The same turns and mirrors carry the whole set onto itself and the rows of a family onto each other. Which other rows belong to the same family as each row named below? List them in the order they appear above.
These 15 rows form 5 families of 3 rows each.
S: [-22 -16   1  25 -13  15   6   4   0 -20  16 -21]
G: [  4  10  -2  -2 -18  38   3 -23  21  10 -34   2]
V: [ -3  -4  -3  -8  19  38   2   3   0 -31 -15  13]
W: [  6 -17  -6 -29 -26 -17   0   2  12 -15  20 -14]
D: [ 24  12 -33 -17  -1  13  28   6  -3   7  -2  14]
Q: [ 22  -6 -10   0 -32   8  30 -21   7 -40  -6  19]
B: [  3 -22 -22 -20 -37  -4  -1  -2  11 -15  19  -8]
K: [-19 -16   0   7  -7  29  46 -30  -1  -9 -24  12]
C: [ -2  27   3 -10  16  -8  20 -29  20 -17 -21  11]
E: [-21   7 -11  20 -17   5  12  -6  10  20   8 -26]
A: [-17   4  18   9   3 -15  13  -2   7  -6  15 -30]
J: [-11 -13  32 -11  13  22  39 -14  -4  -7 -23   0]
Y: [-16   5  -4  -9  19  17  46 -17  -4  18 -22   6]
T: [ 36  -1  27 -28 -15   8  17   3   6  -6 -12  -2]
Z: [  5  -9 -24 -27 -29 -15   1   0  14   5  19 -11]

Same family as C: G, V
Same family as Z: W, B
Same family as K: J, Y
Same family as T: D, Q

The same turns and mirrors carry the whole set onto itself and the rows of a family onto each other. Which other rows belong to the same family as each row named below? List them in the order they appear above.
These 27 rows form 9 families of 3 rows each.
toso: [ 16   0 -17 -10 -26 -24 -10   0  11  12  -2  22  33   4   9  12   0  34
 -10  22   8  -4  20   6  -9   5  37]
kufaz: [ 21  18 -10 -18 -14 -45   8  14   3  19  -8  23  27   0 -15  13  -2  32
   8  10  -4  26   7   1  -3   0  33]
dovo: [ -9  -5  22  -4   1  26 -15 -12  -7  13 -20  -2   2  -1  44  -9  -4 -20
 -13  -6  -5  -6  31  18  -2 -14  27]
kupo: [ -8  -6  10 -12  -5 -14  31 -36  -1  -6 -26   8  13   6  -4  -1 -30 -13
   7  -4 -26  12 -21 -17  14 -32 -19]
tipul: [-13  15   3  15   4  35   9  -1  10  32  -7 -23  10   0  43  -3  11 -12
 -23  -2  -3  -1   5  21  -3 -19  -1]
Zedig: [-29   6  16  12  -3  34   4  30  -7  20   1 -14  16 -12  22 -23  15 -27
   1   8 -10   3  10  17 -11 -15  -9]
mubok: [ -7  -6  -5  -8  -3 -23  34 -41  -5   7  -2  25  10   2 -18 -18  -2 -18
   3 -20 -18  -4   2  -8  15  -9 -33]
zavi: [ -6 -12  -6  -3   7 -12  27 -28 -10  -4 -33  10  -7   1 -18  -7  -6  -9
  18  -3 -25 -10 -10 -31   6 -25  -9]
burat: [ 11   7 -21  -4 -18 -20  -9  19   2  17  13  48  24   7 -15  -6  -7  28
   6  16  -3  21  16 -20  -8  10   7]
bivu: [-13 -23  -4 -21  -8 -12  29 -37  -8 -29 -11  20   9   3   3   0 -12  -3
  17   6 -27  -1   6 -29  -6  -3   7]
Boko: [  9  31 -12  -3 -18 -17  -9  22   4   8 -10   7  42   0 -17   0  -7  44
 -11  26 -15  14   3  -9  -6   6  25]
fene: [  0  16 -12 -10 -11 -36  -3  16 -15  37  17  -7  18   7 -19  -5   4  37
  11  14 -10   1  21  -1 -10  -5  35]
Dorug: [-16  -9 -18  -3   1 -28  27 -22   1 -10 -20  13  -8  15   1  -6  14 -17
 -16 -14 -41   0  15 -20  14 -24 -18]
Zov: [-10   8 -18 -12 -26 -14  -7   1  -8  29  -7  -3  11   4 -11  24   0  62
  -3   6   0  16  18 -15   9 -12  19]
tek: [ 14  18 -14  -8 -18 -18  -4  17   1  17   4  27  42  -2 -10  13   9  36
  11  20   8   2   7 -16   6  -6  38]
fot: [ -1  10  18  -2  -4  15  25  19   4  45 -27 -17  14 -20  43   0  10 -17
 -24  10   0   2  24  -5  -6   0   9]
vik: [-11   5  20   9  10  29  11  27   3  27  16  -9  19 -16  47  -6  -7  -8
 -17   5  -3  -5  21   4  -5 -30  -6]
Ligin: [-12   9  19  12  20  29   1   8  15  32 -22   2  13   3  32  -9   7 -17
 -22  -7  13  18  29  10 -10 -26   7]
sopa: [-15  11  31  19  11  18  -5   7  -6  22 -24  -2  10 -12  33  -8  13 -14
 -20   9   5 -12  24  30  -7 -12  13]
Nobig: [-10  11  18   9  23   9   1  16   4  18 -20 -15   3  -6  42   3   6  -1
 -16  -4   0  -7  16  33 -10 -34  17]
keguv: [  2  24 -26  -4 -20 -26   1  30  10  20   4   9   7  -4  -9   9  16  43
  11  16  -2  10  13  -3 -15   5  21]
Baz: [-16  -6 -17  -4 -16  -5  22 -24   7  -3   9  17  19   6 -24 -17  16 -14
  23  -8 -15   8  -9 -16   2 -24 -35]
darit: [-20 -12  -8  -6  -9 -12  33 -18  -9   3 -12  14  -1  20 -16  -6  -7 -25
  17  -8 -30  15 -10 -24  21  -6 -15]
gamo: [-10 -10  12  -9  -6 -14  13 -38 -10 -16 -14   4  12  22 -10  -6  -7 -19
  14  -2 -25  -1   0 -34  -2 -26 -22]
vel: [-26  -7  -5   2   4   9  22 -29 -25   6 -11   0  21  16   5 -25 -23 -21
   3  10 -36  -7 -17 -27  -2 -14 -12]
nuve: [ -1  18   0  12  22  23 -12  -4  -2  32 -13  -6   3 -11  30 -14  23   4
  -5 -11  15 -13  17  25 -27  -6  13]
Daro: [  0  13 -23   4 -26  -7  -5  24 -12  38  10   3  35   0 -26  -9  22  26
  17  13   6   9  -3  11   7  -4  23]

Same family as vik: mubok, fene
Same family as gamo: tek, sopa
Same family as Daro: Zedig, Baz
Same family as zavi: Boko, Ligin
Same family as tipul: keguv, darit

The same turns and mirrors carry the whole set onto itself and the rows of a family onto each other. Which other rows belong to the same family as each row named below? List them in the order they appear above.
These 32 rows form 4 families of 8 rows each.
Voto: [ 25  24 -26 -28  -1  12  34 -13]
Zalom: [ -5  36  11 -60  25  25  34   1]
sov: [-10  11  16 -25 -24  12   5   6]
lof: [ 18  14  16 -64   4  33  27  -3]
tugu: [ 28   3 -25 -17   9  32  11  -2]
sop: [  6   6 -15  -8 -19  17  17   0]
vosu: [ 15   7  -6 -33  30  45  18 -22]
mifeg: [  1  36  23 -61  28  11  -4  -5]
lef: [ 20  25  -5 -54  40  34  23  -5]
nitif: [ -4  31 -19  -8  -8  -3  23  -8]
duza: [ 10  38   7 -57  37  16  -2   9]
Tup: [ 29   5 -11 -19  -8  11 -11  -9]
daboz: [ 13  42 -12 -50  19  13  41 -11]
Sisop: [ 39   7  -4 -39 -11  22  13 -14]
pizut: [  4  -4 -11  -5   9  33   5 -20]
Molan: [-19  20  11 -39  36  33  13 -19]
sotib: [ -8  31   5 -27  15   1 -17  16]
vopu: [-26  13   5 -13  16  24   1 -15]
Bosa: [ 22  11 -17 -16  -1   7 -17  10]
siki: [ 23  -2  -2 -34 -21  29  19  -1]
Madat: [ 22  28  19 -69  16  20  21 -10]
Mek: [-13  15 -10  -2   2  11  -7   6]
sina: [ 42  15  -1 -56  19  25   6 -15]
soguk: [  3  12   5 -17 -25   1  -3  -4]
nalis: [ 41  18 -16 -43  22  24   0   6]
Tovul: [-17  33  28 -48   3   1   5  -3]
Givo: [-32  28  10 -24  -3   6  13   7]
dagip: [-23  35   9 -40  35  14   5   5]
Solaf: [ 33  11 -12 -43   6  36  37  -7]
zin: [-11  25  14 -23   1  -6 -19  -2]
pum: [-17  26  30 -54   1  17  19   6]
Napam: [-17  46  -4 -32  10  -3  27  -5]

Same family as Molan: Voto, vosu, nitif, daboz, pizut, vopu, Napam
Same family as tugu: Zalom, sop, lef, Mek, Givo, dagip, Solaf
Same family as sina: mifeg, Tup, Sisop, Madat, soguk, Tovul, zin

